Which row each row swaps with, under one turn or mirror:
The rows were stretched afterwards, more along some directions than others.
z584: 8; 4; -6; 11; -7; 3; -2; 6; -3; 11; -3; 12; 21; 23; -12; 17; -13; -41
z391: 14; 0; 18; -10; -23; -2; -8; -27; -16; -13; -5; -4; -4; -28; -6; -16; -10; 2
z308: -23; -11; 17; -21; 4; -24; 11; 2; -6; 11; 5; -8; -7; 14; 27; -3; 12; 23
z743: 14; 5; 1; -5; 11; -5; 10; 19; 13; 28; -2; 11; 10; 25; 14; 7; -9; 23
z674: 29; 4; -8; 2; -1; -5; 15; -31; 11; 17; 16; 27; -15; -16; -14; -9; -5; 16
z448: 12; -1; -6; -2; -25; 6; -22; -22; -18; -17; -7; -17; 11; -27; -15; -8; -16; -12
z523: -11; 11; 7; 8; -4; 44; -12; -18; 11; 2; 10; 17; 8; 23; -2; -12; -10; 17
z482: 20; -5; -10; -5; -10; 0; -3; 12; 0; 19; -2; 17; -4; 7; -3; 30; -29; -21
z594: -17; -3; 17; -3; 12; -12; 21; 8; 1; -4; 3; -8; -17; 4; 20; -25; 16; 7
z660: -16; 8; 18; 5; -1; 9; -17; -10; 3; 7; -10; 6; 24; 13; -1; 1; -24; 0
z942: 21; 0; -12; 2; -13; 9; 24; -1; -1; 27; 7; 0; -18; -12; -8; 2; -6; 43
z316: 13; 10; 11; -8; -30; 16; -7; -20; -3; 16; 19; 4; 6; 12; -1; 24; -17; 12
z182: 15; -3; 3; 19; -21; -10; 19; -13; 2; 17; 18; 44; -8; -6; -6; 16; 15; -5
z655: 19; 8; 12; -16; -15; -12; -24; -9; -18; -15; 0; -14; 17; -13; 3; -9; -5; -20
z331: -10; 11; 21; 10; 2; -6; -12; -7; 13; 20; -2; 13; 27; 10; -1; -3; -20; -7
z382: 15; -11; 2; 12; -6; -22; 7; -11; 0; 2; 16; 40; -7; -8; 5; 17; 13; -32
z533: 9; 4; -26; -25; 15; -6; -10; 9; -20; 2; 4; -32; 10; 1; 3; -11; -8; -13
z285: 7; -14; -12; -4; 18; -16; 15; 14; 5; 21; 18; 31; -24; 18; 19; -6; 10; 6
z312: -1; -4; 10; 7; -7; -9; 17; -35; 18; 19; 16; 34; -13; -13; -4; -19; 0; 21
z668: -7; -6; -15; 1; 13; -12; 21; 11; -7; -2; 21; 8; -11; 12; 17; -8; 12; 3
z374: -24; -1; 14; 5; 9; -9; -7; -19; -4; -15; -13; 4; 19; -2; -3; -33; -10; -35
z280: 19; -4; 17; 19; -6; -20; 8; -11; 14; 6; 19; 31; -14; -15; -7; 11; 19; -12
z397: 16; -3; 4; 22; -11; 0; 4; -21; 7; 5; 14; 37; -6; -11; -16; 15; 14; -21
z35: 16; 7; -15; -24; 12; -9; -17; 17; -9; 5; 9; -21; 3; 11; 6; -24; -7; 0
z509: -25; -6; 14; 0; -5; -4; -5; -15; -3; -14; -6; 11; 21; 3; 1; -13; -20; -22
z26: 2; -4; 5; -4; -8; -1; 3; 8; -4; -1; -4; 17; -4; 18; -3; 13; 3; -31
z708: 8; 3; 0; 3; -11; -7; 23; -26; 2; 19; 20; 25; -16; -1; -5; -7; -19; 0
z444: 6; 13; 0; 0; -11; 11; -10; -11; 7; 6; 6; -32; 12; -15; -16; -13; -9; 42
z410: 8; 7; 13; -8; 4; -10; 20; 9; 0; 15; -7; -19; 1; 15; 16; -14; 13; 26
z481: 33; -2; -4; -2; -9; -6; -8; 8; -5; 7; -11; 11; 7; 9; -12; 21; -7; -31
z70: 32; 14; 9; -19; -16; 29; -7; -13; -5; 14; -8; -9; -5; 4; -4; -12; -11; 50
z184: -5; -1; 2; 12; -7; 9; 9; -44; 0; 10; 22; 31; 4; -11; 1; -6; -21; 1
z46: 26; 20; -6; -26; 4; -12; -18; 16; 0; 11; -6; -38; 29; 8; -1; -7; -28; 8
z209: -13; -8; -6; -9; 8; -28; 30; 4; -8; 9; 22; 7; -17; 1; 15; -12; 17; 7
z133: 24; 3; 12; -10; -11; 5; -19; -9; -12; -19; -2; -13; -1; -29; -7; -17; -8; -2
z917: 12; -5; -2; 1; -11; -2; 3; 6; 2; 19; -13; 18; 0; 19; -7; 30; -10; -14
z119: 35; 7; -15; -10; -17; 37; -11; -7; -8; 21; -10; -10; -7; 4; -11; -3; -20; 17
z676: 15; 2; -4; -2; -9; -11; 9; 3; 0; 20; 9; 27; -4; 7; -8; 28; -21; -19
z517: 7; -1; 13; -3; 0; -12; -9; -13; -3; -9; -10; 14; 18; -8; -6; -17; -10; -18
z729: -15; 4; 6; 10; 1; 16; 15; -35; 1; 16; -3; 5; 1; -14; -8; -33; -14; 15
z732: -16; 15; 11; -10; 13; -2; -14; 7; 5; -22; 7; -37; 13; 3; 4; -32; 11; -7
z699: -8; 16; -1; -15; 4; -9; -10; 11; -11; -16; 18; -35; 18; 13; 8; -24; 7; 8
z834: -4; -1; 13; -11; -25; 17; -1; -16; 5; 7; 2; -12; -11; 2; -8; 12; -7; 20
z868: -3; 10; 5; -7; 0; -3; -7; -13; -6; 3; -15; 2; 24; -4; -10; -23; -23; -10
z702: 3; 13; -1; -24; 9; -3; -14; 0; 0; -26; 1; -42; 19; -9; 0; -31; 0; 8
z988: -15; 3; -7; -19; 7; 4; -19; 7; -17; -11; -4; -49; 13; 10; 8; -19; 1; 4

z119 is swapped with z312
z523 is swapped with z708
z374 is swapped with z26

